The same turns and mirrors carry the whole set onto itself and the rows of a family onto each other. Which other rows belong to the same family as each row named below? List them in the order they appear above.
These 30 rows form 5 families of 6 rows each.
Zoda: -0.27,0.26,-1.94,4.19,1.23,-1.67,-0.13,-2.74,1.96,-0.94
rulu: 1.45,-2.13,2.61,0.67,2.77,-0.48,-1.12,-0.79,-0.19,-1.04
bemum: 3.55,-0.88,0.54,0.49,0.45,-1.42,-1.19,-2.13,3.08,-2.15
Perek: 3.12,0.06,-0.41,-0.36,1.43,0.06,-1.62,-2.45,2.98,-2.43
loda: 0.47,-2.48,-2.82,1.43,4.46,0.46,-1.16,-2.28,1.96,1.72
pized: 0.65,-3.69,-2.13,2.32,4.54,-0.69,-0.90,-2.88,1.69,0.65
vori: 0.80,-1.54,1.87,-0.42,2.49,0.24,-1.02,0.04,-0.53,-0.92
ronut: 0.38,-3.51,-2.46,1.06,4.63,-1.01,-0.37,-2.30,2.00,1.27
degum: 3.54,-3.24,-2.71,0.53,0.49,-0.84,-0.88,-0.08,2.82,0.93
setog: 2.76,-2.79,-3.53,-0.53,0.50,-0.90,-0.33,0.10,2.61,0.19
defe: 1.31,-1.39,1.38,-0.01,3.12,1.36,-1.59,-0.65,-0.49,-1.09
gubi: 4.27,-2.08,-3.22,0.52,1.40,-0.88,-0.76,-0.41,3.05,0.12
rizuk: 3.12,-3.41,-3.71,0.46,1.34,-0.99,-0.54,0.54,2.12,-0.32
zim: 2.41,-0.79,0.09,-0.38,0.08,-0.73,-1.02,-2.96,2.79,-2.34
Giv: 0.19,0.63,-1.24,2.22,0.97,0.37,-0.40,1.60,-0.52,-0.31
lifan: 3.38,-1.78,-3.92,0.18,1.30,0.23,-1.07,-0.04,2.82,0.30
des: -0.32,0.60,-1.79,3.66,2.60,-2.22,0.40,-2.59,2.02,-0.70
pon: 0.06,-0.66,-0.33,2.47,0.89,-1.35,0.06,1.89,-0.41,0.21
rori: -1.05,0.33,-1.42,3.29,1.66,-2.52,-0.07,-2.01,2.64,0.27
Vip: -0.92,1.36,-1.98,3.15,2.56,-0.77,-0.49,-2.38,2.12,-0.21
fezel: -0.63,0.47,-0.64,2.25,0.19,-0.62,-0.02,1.04,-0.24,0.24
mome: 0.29,-3.52,-1.76,1.55,3.62,-1.02,-0.89,-2.73,2.60,2.15
dinel: 0.86,-0.50,-1.07,3.23,0.58,-0.51,0.44,1.20,-0.97,-0.11
dono: 0.03,-1.37,-1.18,2.59,-0.07,-0.05,-0.20,1.23,-0.92,-0.17
zat: 1.23,-2.42,1.94,0.67,2.13,0.85,-1.05,-1.55,-0.98,-0.80
binim: 0.20,-2.79,1.73,0.05,2.34,0.38,-1.36,-1.58,-0.27,-1.50
tuf: -1.02,0.44,-1.51,3.57,2.02,-1.15,-0.35,-2.98,2.09,0.91
kirug: 1.37,-3.09,-2.71,2.12,3.85,-0.22,-0.91,-2.38,2.09,2.36
kedis: 2.33,-0.81,-0.62,-0.19,0.46,-1.47,-1.03,-2.16,3.08,-3.29
lof: 3.29,-0.57,0.46,-0.67,1.90,-1.03,-1.25,-2.03,2.74,-2.49

Same family as kirug: vori, gubi, fezel, tuf, lof
Same family as Zoda: pized, rizuk, dono, binim, kedis
Same family as lifan: Perek, loda, defe, Giv, Vip

